128 stands for zero in the data rows.
The same things were measured in two ways. The second way is not exact.
Here are some of them measured both ways, the first way above the second, with a blank line after each pair.
[135  99 104 112  86 171 168 185 172 213 179  90]
[133  87 148  68 137 181 167  40 132  75 176  90]

[ 97  99 188  81 161 164 149 201 159  69 142  79]
[115 154 135  72 113 101 165 211  94 155  91 216]

[169 188 125 177 128 194  87 206  95 153 143 162]
[120 125 116 136  39 194  86 110 172 145 180 142]

[ 92 162 154 160 120 113 104  49 197  98  97  70]
[137 195 162 134 153  46 151 115 106 145 109 140]

[158 188  91 193 106 126 175 142 107  52  93  95]
[102 153 122 157  78 115  85 183 138 200 130 173]

[145 127 151  45 149  60 147 121  65 158 196  89]
[110 119  85 124 178 162 125 123 163  30 102  98]

[111  80  88  93 148 139 108  49 137  67  98  61]
[105 146 129 147 204  67 168 153 109 126  92 134]

[178 106 174 135  43 192 176 146  72  93 115 125]
[127  78 108 116  45 167  92 137 144 155 139 198]

[ 51 219 126 160 122 110  98 136 120  81 143 178]
[124 231 141 155  65 120  75 163 129 195 101 161]

[111  82  98 118  98 189 172  70  61 111 158 194]
[141  92 112 141 103 192  88 120 167 139 125 142]

[103 147 160 143  83 169 138 175  41  51 121 160]
[117 156 102 144   6 157  67 203 144 207  94 211]

[154 200 169 147  91  47 151 154 169 187 110 107]
[133 146 143 121 134 107 133  78 105  98 148  96]

[158 154 154 141 176 108 168 189 149 232  89 145]
[141  98 130  95 132 142 142  90 135  81 148  75]

[ 95 140 168 181  91 144 100 117 105 105  49 212]
[149 141 131 156  41 104  90 146 108 202 110 159]

[104   2 175 137 145 110 134 180 106 130 167 147]
[140  68 111  84  85 138 116 166 102 122  94 133]

[ 71 137 181  79 115 175 135  77 214 138 161 147]
[155 169 181  85 163 114 176  90 106 116 129 171]

[147 161 168 120 185  93  47 117 153  80 174  73]
[106 173 121 139 158  86 140 164 126 110 117 147]

[151  25 206 102 132 114 125 160  84 173 164 159]
[153  41  96  95 107 163 124 123 125  68 113 109]

[107 160 163  40 103 146 169 158 207 157 153  94]
[128 154 161  74 184 126 200  98  96  92 140 160]

[111 192 152 126 108 164  83 107 103  29 143 174]
[119 189 130 164  78 129  90 186 133 203 115 221]

[156 202 203 188  81 156 117 181 105 132 110 156]
[131 143 124 133  17 152  76 122 147 161 148 174]

Here are 24 more, measured the second way only, each followed by its number:
[125 127  88 149 106 139 102 154 143 115  89 155] 0
[118 167 134 156  63 123 107 178 115 221 132 154] 1
[121 139 125 187 120 124  89 128 147 175 143 104] 2
[129  87  89 135 134 186 124  53 161  60 123  64] 3
[120 149 162 100 183  64 203  95  77 137 132 123] 4
[152 115 149 131 156 134 119  52 125  99 152  34] 5
[110 167 146 139 206  84 216 114  75 147 138 133] 6
[123  89 126  93 212 149 177 147 137  80 120 119] 7
[105  90 115 101 212 133 188 142 120  68 127 119] 8
[125 179 124 148  80 142 116 108 110 172 121 153] 9
[140 168 133 161  51 147  80  97 137 176 139 118] 10
[113 120 134 119 206  95 151 123 145  85 131 124] 11
[120  68 124  96 202 103 190 156 103  85 138 156] 12
[106 193 119 170 139  68 120 197 121 188  70 142] 13
[112 157 120 115 116  71 144 219  96 179  65 215] 14
[148 134 108 136  16 182  54 148 163 164 103 168] 15
[107 134 106 142 115 152  95 205 165 167  95 192] 16
[146  63  93 106 135 179 116 112 145  49 116  91] 17
[123  94 154 103 223 126 210  80  94  86 164  68] 18
[157  60 158 115 168 138 158  34  91  80 194  63] 19
[149 140 139 163  99 169  76 110 167 157 175 141] 20
[122 122 101 147  94 209  83 111 163 130 131 117] 21
[113 122 130 132 213  60 179 105 111  74 124  93] 22
[116 188 153 163 168 113 128 119 156 156 156 129] 23
Some of them follow, measured the first way. Which numbered row above is each one? Its number follows it:
[174 133 114 115 136 102 204  64 160 114 143  40] 11
[ 71 142  79 122 136 106 126  78  91  51  59 113] 13
[ 95 204 122 177  75 130 108 131  98 146  89 211] 10
[154 206 112 181 120 151 121  87 127 120 166 221] 20
[212  67 170  75 164 115 159 141 174 118 132  69] 12
[135 159  37 184  96 128 133  71  95  92  81 136] 2
[118 143  70 165  96  66 177  93 153 212 107 158] 5
[ 59 158 132  85  37 155  76 131  93 110 113 165] 9
Here are 24 more, measured the second way only, each followed by its number:
[150  58 124 120 175  91 156 144 112 101  99  97] 0
[136 155 141 125 104 117 122  53 116 106 154  60] 1
[106 149 155 151 166 106 141 185 111 184 169 166] 2
[147 145 153 140 164 129 129 119 138 137 149 114] 3
[101 124 124 128 156  93 142 146 122 116 141 105] 4
[129 132 140 135  82 144 139 113 110 195 143 163] 5
[144  97 138  91 153 149 139  75 137  46 141  40] 6
[132  93 122 170  72 163  88 114 136 155 189 158] 7
[145 112 153 106 161 141 157  31 127  79 176  68] 8
[138 191 135 139  50 119  69 165 141 173 106 159] 9
[131 112 161  85 234 113 211 101 113  79 144  97] 10
[142 149 137 107  79 135  81 171 174 158  98 160] 11
[103  82 103 124 147 116 146 179 126 129 114 112] 12
[135 120 142 142 219  72 142 161 119 131 111 126] 13
[129 151 134 158  46 147  47 167 155 187 146 151] 14
[117 216 121 160  43 125  63 126 158 174 105 114] 15
[121  95 133 103 226  74 213 131  78  83 111 117] 16
[109  96  98 147 190 107 160  85 121  53 140  30] 17
[123 121 102 151  68 182  84 184 161 185 111 193] 18
[157  42  98 110 145 182 123  71 158  26 137  56] 19
[139  71 110 127 139 144 109 178 122 112 103 163] 20
[150  64 116  92 160 183 141  57 153  28 146  47] 21
[129 189 149 138  93 113 112  88 118 165 122  70] 22
[131 137 124 137 116  39 138 176  81 158  97 139] 23
Some of them follow, measured the first way. Which numbered row above is each one? Its number follows it:
[ 94 144 138 209 196 180 204 104 129 113 140 132] 11
[131 170  92 232 117 116 113 153 113  75 184 157] 14
[166  52 164 119 158  95 118 130  95 221 190 160] 19
[ 53 201 111 201 107 134  84 113  83 110 126 125] 15
[180 192  71 147 155 106 125 165 192  64 137 116] 2
[100 226 177 195 138  87 148 149 125 108 132 172] 9
[152 180 120 139 103 105 171 144 187 238 106 128] 8
[130 105 107  84 199 141 148 138 224 179 146  86] 10
